One turn sends every row of this set to another row. A few are shown first. Where does it send the rows asked after them?
Z990: [ 36 -14  -7  -1  45  14 -11   9 -29 -58  -6  11  -9  -1 -21  19 -15 -14]
Z409: [ 17  -8  -6   2  13 -10  59  -3 -22 -65 -23  11 -49 -33 -20   2  -6 -26]
Z371: [ 47 -19  14  -1  10  15  -1  33   1 -59  -6  -6 -26 -33   9  27 -19   0]
Z302: [-14  -5  -3 -15  46   9  11  27 -18 -31 -10 -47 -35  -9  24  30  34 -26]
Z279: [ 41 -23   6   1  35  18 -16  28  -7 -56  -4  -4 -14 -15  -8  30 -19  -5]
Z705: [ 15   0 -10   4  12   3  60   4 -35 -64 -18  12 -48 -37 -16   0  -4 -36]
Z477: [ 55  -9  11  -6   9  15  -1  29 -10 -63  -3   7 -27 -30  12  23 -16   0]
Z418: [-13  -3  -6 -15  55   5  20  22 -16 -29  -3 -35 -41  -8  13  33  46 -24]
Z865: [-13  -6   1 -24  11   4  36   5  -7 -17  -3 -31 -19  -3  43  23  17 -11]
Z62: [ 48 -10  11  -3  11  27   4  37  -4 -56   6   4 -22 -36  12  27 -14  -3]
Z27: [ 38   1   2  -3  -4  -3  46  10 -23 -71 -17  13 -51 -41   3   5  -7 -17]
Z376: [ 12 -12 -18   4  49  16  18   0 -39 -55  -9  12 -11  -3 -33   9 -13 -34]
Z873: [-17  -6   2 -20  22   5  27  15  -6 -25 -13 -44 -17 -12  43  21  15 -20]
Z499: [ 30   2   2   1  -4   8  54  19 -20 -65 -12   9 -52 -50   4   7  -4 -23]
Z964: [-11  -2  -9 -16  45   6  24  17 -25 -25  -1 -30 -47   1  11  34  48 -20]
Z298: [ 49 -13   4  -5  29  18 -16  23 -16 -59  -2   7 -13 -13  -2  25 -17  -3]
Z863: [-12  -3   1 -25  18   1  49   0  -2 -16   4 -18 -26  -5  35  25  29  -8]
Z86: [-11   0  -3 -22  30  -1  51   1  -7 -18   7 -13 -37  -4  21  29  42 -10]
Z7: [ 43 -12  14  -2  -5   5  28  27   0 -64 -12  -2 -43 -45  12  18 -16  -4]
Z736: [-10  -1  -7 -19  42   2  40   8 -16 -21   6 -17 -46  -1  11  32  51 -15]
Z786: [ 26 -16  -9   2  49  26  -5  13 -26 -51   1   9  -1  -3 -21  20 -17 -20]
Z636: [ 11 -14 -14   5  37  -7  45 -10 -31 -62 -21  12 -36 -15 -37   4  -6 -30]
Z533: [-16  -6   0 -17  32   8  15  24 -15 -29 -14 -51 -25 -10  36  25  21 -25]
Z906: [ 20  -5 -16   1  33  -3  36 -10 -42 -66 -21  18 -33 -11 -30   0  -7 -31]
Z681: [ 41 -15   3  -2  34  30 -11  28 -12 -52   7   6  -5 -16  -3  28 -17  -8]
Z303: [ 16 -20 -14   5  53   3  16  -2 -29 -58 -14   8 -21  -2 -40  13 -10 -26]
Z628: [-12  -1  -5 -17  55   1  37  12  -8 -26   3 -22 -38  -8  10  31  50 -19]
Z491: [-12  -6  -7 -15  39  10  11  23 -29 -26  -8 -42 -42   2  19  31  37 -24]
Z914: [ 44  -2  12  -2  -4  17  31  33  -7 -62  -2   5 -42 -50  15  19  -8  -9]
Z621: [ 28 -24  -6   3  53  13  -9  12 -20 -55  -7   1 -12  -2 -29  23 -15 -15]
Z22: [ 25   0  -9   0  11  -6  51  -3 -35 -69 -22  17 -48 -29 -15  -1  -5 -28]
Z589: [ 30  -9   6   0  -5  -5  53  12  -9 -66 -19   5 -51 -46   1   8 -10 -15]
Z625: [ 24 -11 -15   0  47   6  11  -5 -40 -62 -13  16 -17   0 -32   9 -11 -25]
Z518: [-13  -7  -4 -18  26  11   9  22 -26 -23 -11 -48 -31   1  32  27  23 -21]
Z349: [-17  -4   2 -23  22   0  43   5   2 -23  -6 -31 -15 -13  41  20  18 -16]
Z599: [-14  -1  -2 -21  44  -2  50   3   0 -24   5 -16 -31 -10  18  27  44 -15]
Z580: [  8  -5 -19   5  34   6  44  -4 -42 -60 -17  13 -30 -17 -31   0  -7 -40]
Z739: [ 49  -3  11  -5  -5   6  24  23 -12 -68 -10   8 -42 -41  14  15 -12  -4]
Z510: [-16  -2   1 -23  30  -3  53   0   4 -22   1 -20 -22 -12  31  22  31 -13]
Z703: [-14  -7   0 -21  15   8  20  15 -17 -20  -9 -43 -21  -2  43  24  15 -17]

Z990 goes to Z298
Z705 goes to Z580
Now these:
Z863 goes to Z86
Z303 goes to Z621
Z873 goes to Z349

One turn sends every row of this set to another row. A few are shown first. Where does it send the rows asked after them?
Z157: [ 11  42  -9   3   8 -10   0  -6  43  -5  27  12 -21  26]
Z877: [-17  23 -27  -8  -7  -5  32  12  20 -18  22  18 -28   3]
Z741: [ 12 -17  19  -8  -4 -20  28  -8  23  13   8 -30  12  -6]
Z999: [ -7   1   8  -6 -34 -12  10  12  32  -4  11  45 -38   5]
Z807: [-24  -8 -14 -29 -28  -5   8  23  35  -7  49  -1  -5  26]
Z536: [ 12 -17  26 -33  -7 -20 -12  21  10   6  28  -4  26   9]
Z724: [ 11  14  42  -2   1 -42 -15   1  21  -1  -2 -10   4  11]
Z155: [  6  -5   0  10 -17  -6  20  -5 -17 -10   5  -5  30   0]
Z638: [  3   1  17  19 -18  13   0  37   5  -1 -18   8 -15  25]
Z15: [ -9  -7  14  44 -12 -10  -8   9  20  15  -9   0   2   6]
Z591: [ 13  -3  35 -27  -1 -14 -13  12   3  -2  23   4  32  21]
Z425: [ 16 -11   5   2 -26 -25  19   2 -14  -3  -3   3  26  -2]
Z153: [-23  37  14 -22 -30  -4  37   1  20  12  29  20 -11   2]
Z378: [ 19   9   5 -16 -20 -24   0  20  40 -22   8 -19 -38  10]
Z927: [ -8  23  30  -6 -18 -19  -1  -7  29   1   3  34  32  -9]
Z898: [-14  17 -15 -10   2  -6  43   6  30 -12  25 -19 -21  -1]
Z321: [-14  10  22  -5 -17 -15   2 -10  28  -1  16  22  39 -19]
Z503: [-25   9   6 -16 -44  -2  24  10  23  35  14  14 -13  -8]
Z835: [-16   2  52  -8 -31   9  12   6  33  27  13  -2  -3   9]
Z488: [ -5  12 -14  24  -5   2  15  32   6 -23  23  21  -8  35]
Z833: [-16  12   9   3 -18 -25   4  17   0  34  29 -21  12  34]
Z775: [ 14 -16   6  16 -21  19  15  24  24 -25  -7  -4 -16   6]
Z52: [ 11   6 -13 -19 -25  -3  14  37  26 -29  22  -4 -30  18]
Z909: [-28  13 -10   1 -10   2 -26  23  23  16  38  -6  15  30]
Z258: [ -5   7 -19  -8   1 -31 -31  19  26   9  31   6   0  32]
Z776: [  1  19 -18 -19  -7  -3  -8   9  50 -13  26  28 -24  25]
Z912: [  4  35  22  15  -6 -13  11 -21  18   5  29 -13  27   4]

Z536 goes to Z155
Z724 goes to Z741
Z591 goes to Z425
Now these:
Z909 goes to Z638
Z835 goes to Z833
Z807 goes to Z488
Z378 goes to Z898
Z775 goes to Z153
Z877 goes to Z776

